In the rows, zero is written as 128.
Each run below is a few steps of one of 6 hidden systems, one row a step.
path 1, Kud (9 x 18):
[[155 169 155 147 109 154 203 111 114  46 112 152 135 114  97 109 115 118]
 [124  77 142 119 107 100 113 123 140 129 129 148 173  96 218  99 106 163]
 [105 164 159 145 183 119 159  97 159  84 115 141 177 141  92 144 130 133]
 [162 156 161  99  80 102 100 149 142 122 124 155 151  85 168 120 113 101]
 [ 85 134 128 111 186  96 101 107 158 157 144 133 170 127 125 158 142 141]
 [150 185 142 117 115 132 108 146 144 122 113 119 121 102  94 147 134  69]
 [116 122  93 105 132 103  75 134 117 181 157 117 133 119 152 130 148 126]
 [117 153 106 127 154 153 149 127 127 141 124  93 107 127  72 146 156  98]
 [152 119  95 133  90 132 108 154 103 150 127  94 101 128 154 102 145 111]]
path 2, surot (9 x 18):
[[159 178  93 158 124 110 103 107 123 115 124 152 111 143  87 173  90 141]
 [118 182 109  99 130 129 112 138 115 121 130 147  90  71 145 161  93 135]
 [105 153  80 156 141 133  92  96 143 105 148 124 141  87 101 163 115 135]
 [144 188 104 125 134 127 118 121  91  99 126 128 134  77 112 124 130  89]
 [101 154  82 123 139 135 139 115 124 117 152  99 152  69 149 120 154 133]
 [149 145  91 151 143 124 156 102 120 111 104  87 168 102 115 111 150 100]
 [140 157 104 127 127 118 173 136 113 118 108  88 146 118 176  90 154 135]
 [148 120  99 142 135 113 190 107 147 138  99  96 161 142 150 124 136 160]
 [166 142 137 142 124 105 166 140 144 123  67 111 128 160 166 125 109 149]]
path 3, Rar (9 x 18):
[[106 178 171  72 127 136 101 188 128 144 132 105 111  98 149 106 175  63]
 [127  79  77 132 147 101 123  98 130 191 146  79 187 140 128 112 180 123]
 [140 140 160 119 161 151 176 159 107 129  70  81  97 151 101 100 160  67]
 [144  82 107 118  83 120 146 157 122 175 137  92 123 157 195  83 161 153]
 [162  86 130 147 142 143 219 104 117 130  78 118 118 170 101 128 113 143]
 [143 113 172 130  73 142 142 176 142 114 110 144  77 166 181 111  99 163]
 [151  93 121 141 109 111 161  87 130 131 147 187 134 165 117 155  80 196]
 [117 144 190 125 117 148 119 140 162  92 116 186  85 126 109 173  67 142]
 [108 130 127 133 108 105  48 111 141 127 192 195 136 132 122 162  97 165]]
path 4, Rufov, 9 rows:
[[131  72 194 100 143 132 163 160 132 179 109 104 127 199 118  92 179  94]
 [139  68 188 118 102 139 141 173 151 175 115 114  99 210 128 105 153 115]
 [134  62 180 120 123 135 141 150 130 173 123 147  87 218 106 128 125 137]
 [120  74 187 117 104 156 127 156 140 148 136 165  68 184 107 142 106 138]
 [116  70 168 127 110 141  91 132 130 146 161 183  90 169  97 149 100 143]
 [ 99  85 170 113 125 156  92 125 115 127 171 189  92 128  86 146 101 121]
 [ 97  82 150 119 113 152  68 121 117 126 186 172 120  99  97 132 120 108]
 [ 98  84 140 116 140 149  85 109  93 124 178 157 141  89  93 110 140  88]
 [105  87 138 118 122 155 103 123  96 118 169 127 150  79 119  84 163  78]]
path 5, zek (9 x 18):
[[ 67 146 158  92 113 177 134 142 180 110 171 165  82  77 115 183 100 153]
 [155  87 122 165 105  95  37  88 147 135 140 168 173 115  99 157  88 113]
 [ 77 159 153  92 176 146  89 125  80  99 168 167 119  69  98 126 133  84]
 [125 107 101 131  64 142  75 122 163 143 190 108 173  76 119 115 170  92]
 [126 102 118 136 182 122  96 112  59 125 116 100 162 105 112  74 167  57]
 [105 137 121 123  95 167 158 163 118 118 171  77 128 126 146  63 210 106]
 [167  64  99 149 129 116 179 116 103 157  97  72 166 161 151  72 168 121]
 [114 127 159 137 154 153 212 162 112  98  87  89  97 184 160  80 153 151]
 [165 105 136 137  88 112 210 132 158 144 112 128 127 209 165 122 120 202]]
path 6, Rar:
[[147  95 118 103 126 101  59 139 123 230 154 120 115 183  81 148 160  89]
 [ 89  91 126  90 186 166 131 146 101 193 128  98  61 143  79 149 153  93]
 [125  62 100 144  89 175  97 155 118 171 151  77  77 143 105 106 165  94]
 [135  49 100 134 148 161 157 118  44 144 119 109  87 133 110  89 134 106]
 [116  66 134 143  88 197 181 147 111 100 134 101  89 117 144  79 141 130]
 [164  48 133 165  88 142 166 107  90  95 119 145 141 138 147  77 106 144]
 [124 100 183 130 111 155 198 123 117  68 126 174 125 131 153  97  99 163]
 [148  99 176 143  70 119 141 113 165  89 147 189 166 135 149 123  91 167]
 [122 135 194 121 143 102 125 103 144  92 135 214 158 141 117 152  82 155]]
path 7, surot (9 x 18):
[[112 146  97 157 146 125 128  85 176 124 143 136 148 133  76 188 112 159]
 [165 185 136 118 110 112  92 148 110 109  98 139 111  88 138 135 100  85]
 [ 79 163  86 119 153 122 110 112 136 130 179 129 141 105 138 148 143 166]
 [158 154 110 136 129 133 129 109 135 122 102 108 143  87  81 146 129  72]
 [111 165  94 126 135 118 108 142 102 118 139  99 132 103 177  98 155 132]
 [139 137  83 134 141 131 182  94 132 138 129  98 156 118  95 137 153 127]
 [153 136 116 137 123 123 143 147 120 120  75  84 126 111 172 100 128 112]
 [130 138  96 145 137 112 172 113 129 130 130 114 142 166 148 122 139 181]
 [169 126 135 127 118 119 175 128 144 133  71 122 121 132 140 144  95 135]]
path 8, zek (9 x 18):
[[142 206  75 158  70 133 109 153 113  76 150  93 124 101 173  90 154 131]
 [160 150  38 136 154  98 174  86  85 142 111  84 171  98 146 114 147 137]
 [134 186 107 157 122 151 173 156 134  75  73  65 108 108 167 103 136 125]
 [174 172  70 151 110  81 161 120 113 130 115 111 145 170 176 116 130 185]
 [143 176 109 119 160 126 210 123 133 115  62 107 107 114 144 157  99 155]
 [153 183 114 156  94 102 122 145 174 110  97 128 112 152 170 160  86 181]
 [151 189 101 113 161  87 140 100 118 135 105 165 121 124 115 187  77 160]
 [124 189 120 121 110 129  93 140 174 114 114 140  98  76 131 191  80 132]
 [143 177  82 141 134  90  47 104 122 134 141 149 139 104 106 172 101 121]]
path 9, Lufum, 9 rows:
[[141  75 148 141 159 124 108 126 111 121  57 104 141  90 155 101 107  80]
 [ 96 164 119 147 120 131 132 138 131 104 184 121 138 178 137  98 179 165]
 [184  97 133  96 108 115 179 109 116 163 107 144 145 110 115 130 114 105]
 [ 86 116 158 154 162 131 117 148 157 100  97 103 133 144 173 111 129 148]
 [160 156 131 128 100 112 151 116 127 131 158 161 136 179  91 139 135 145]
 [122 106 164  97 147 127 136 139 138 139  88 141 112  99 157 144  90 124]
 [ 99 144 134 160 134 131  94 127 168 110 149 134 131 161 103 151 131 146]
 [153 145 139  97 120 120 117 132  98 144 131 166 104 115 109 143 108 105]
 [ 80 113 127 123 143 148  97 136 155 133 139 114 117  94 136 145 129 126]]
path 10, Kud, 9 rows:
[[108 161  94 185 184 122 167 107 153  84  75  81 142 153 144 136 121 179]
 [187 192 110 128  62 108 171 131 127  94 120 149 134 109 171 123 100 160]
 [105 121 107 121 163  97 149 102 169 141 102 130 158 103 185 164  91 196]
 [142 212 132 157 125 117 124 125 171  73  95 132 139 115 122 164  98 134]
 [137 166  96 100 114  82  91 115 130 145 147 163 151  77 174 157  97 156]
 [ 90 173 103 126 175 132 116 110 169 122 118 111 136  76 105 183 118 125]
 [149 182  80 136 102 115  69 134 121 122 133 109 133  75 134 135 129  96]
 [101 150  59 106 164 126 127 109 103 159 155  98 133  82 130 138 157 130]
 [137 152  73 146 117 157 147 135 132 124 108  55 118  91 118 120 161  93]]
path 11, Rufov:
[[112 117  81 163 164 122  50 126 120 134  92  87 114  97 141 142 110 109]
 [136 188  72 138 125 145 145 125  74 110 159 106 107 123  94 112 165 111]
 [154 101  69 121 105 133 152 121 108 148 103  88 127  65 172 114 120 123]
 [125 127  93 189 154 139 147 116 104  84  95  81 132 147 139  93 137 140]
 [178 155 112 131  81 124 199 128 105 103 118 127 132 136 158  98 129 149]
 [128 104 125 148 139 114 174 117 156 117  88 120 143 140 183 129  97 188]
 [144 174 161 160 122 117 160 127 161  78 103 151 133 176 121 142 103 161]
 [138 165 149  98 115  89 133 130 161 139 130 179 132 141 158 169  88 179]
 [ 93 158 148 125 162 117 102 118 189 126 125 157 128 127 103 198  93 153]]
path 12, Lufum:
[[118  38 145 204 130 174 124 101 161 101 112 101 142 155  64 120 133 104]
 [140 123 165 124 105 129 122 151  45  94 156 180  93 171 154  67 122 136]
 [ 88  60 147 103 129 165 195  99 156 134 167 148 146 100 116 136 131 156]
 [145  94 184 180 123 127  98 118 128  73  99 149 158 147 109 100 108  97]
 [ 93 145 167  88 133 120 135 134 104 114 186 186 132 140 150 110 138 159]
 [126  89 170 115 126 138 138 103 175 137 130 146 168  96  89 150 123  99]
 [110 133 175 136 147 110  58 147 120 107 130 149 138 146 140 107 131 104]
 [109 139 142  82 125 132 133 129 131 159 184 151 133 127 100 138 161 117]
 [132  84 151 125 128 133  92 136 141 151 108 111 138 107 119 123 135  75]]

Which system made each of these runs?
path 13:
[[ 99 142 181 101 107 152 146 136 154 107 170 186 107 132 112 150 112 153]
 [118  88 164 127 136 126  78 106 149 128 131 179 138 103  98 162  84 111]]

Lufum
path 14:
[[168 112 178 115 145 112 168 140 119 159  81 124 130 194 102 115 143  95]
 [116  92 152 114  90 130 127 173 163 164 132 119  98 170 187 120 133 166]]

surot
path 15 (2 x 18):
[[143  56 132 126 126 101  82 146  59 173 140 125 126 180 169  63 155 118]
 [103  69 152 122 132 194 219 132 120 126 141 105 100 154  91  99 166 123]]

Rufov
path 16:
[[152 126 149 123 122  85  83 136 124 133 105 149 150 126 169 118 105 120]
 [ 91 160 146 104 157 122 133 122 152 131 156 150 140 133 107 155 139 143]]

Kud
path 17 (2 x 18):
[[137 129  88 155 124 143 114 127 126 147 129  90 108 150  82 137 150 106]
 [141 124  95 121 121 139 139 144  74 146 128 110  82 137 138 108 137 125]]

Kud
path 18, 2 rows:
[[ 91  91  96 136 113 166 145 112 121 130 197 119 131 127 111 109 167 150]
 [157  82 125 150 137 151 164 115  88 112  84 102 126 115 110  94 126  87]]

Kud
path 19:
[[138 136 148 107  75 126 176  95 195 121 170 190 163 109 112 177  98 175]
 [125 133 183 128 165  86  45 129 151 112  79 163 156 100 150 151  77  99]]

surot
path 20, 2 rows:
[[147 184 107  86 105  94 152 156 135 165 132 116 126 137 189 127 147 157]
 [144 124 104 136 157 110 156 112 174 168  74  88 146 137 119 167 123 135]]

Lufum
path 21 (2 x 18):
[[134  85 154 146  70 176 115 117 146  97 161 159 121 100  80 130 112 100]
 [110  80 144 123 148 111  79 111  71 124 158 177 142 118 145  97 114 127]]

Rufov
path 22:
[[ 90 112  81 105 180 128 172  82 120 147 137 159 108  96 135 186  75 206]
 [125 160 125 187  99 167  99 136 173  52  91 112 102  79 125 153  82 122]]

Kud
path 23 (2 x 18):
[[117 104 148 118 157 154 165 117 115 105  95 125 125  80 126 121 110 106]
 [120 118 136 158  96 133 112 139 140  96 150 121 148 142 159  87 148 139]]

Rar
path 24, 2 rows:
[[111 130 158 110  92 156 149 138 123  92 172 148 137  97 141  93 146 122]
 [127  74 137 132 140 111 120  89 126 132 141 147 187 113 123 114 131 121]]

Lufum
path 25 (2 x 18):
[[129 133  85 167 138 122 168  90 154 132 140 132 127 189  88 172 116 198]
 [182 146 146 116 100 121 130 150 118 121  63 148  82 103 151 148  62 113]]

surot
path 26 (2 x 18):
[[146 117 116 118 139 139 109 123  92 151 120 117 116 108  80 127 141  63]
 [ 96 111 115 122 129 150 105 156 103 146 157  95 103 134 136  95 173 111]]

Kud
path 27, 2 rows:
[[155 169  94 167  51 168  99 155 142  92 133  92  93  93 111 124 136  88]
 [147 106  50 127 161  92 128  91  48 157 133 125 137 121 156 113 123 156]]

Rufov
path 28 (2 x 18):
[[172  49 156 139  83 139 178 121  98 127 120 164 110 170 135  98  96 152]
 [ 86  75 181 147 159 157 178 120 133  82 116 159 115 156 142 115  99 178]]

Lufum
path 29 (2 x 18):
[[ 92 136  93 151 130 146 132 130 119 113 167 112 108 151 138 115 152 170]
 [176 125 107 130  98 137 148 114 111 125 106 126 123  92 107 132 107  98]]

Rar
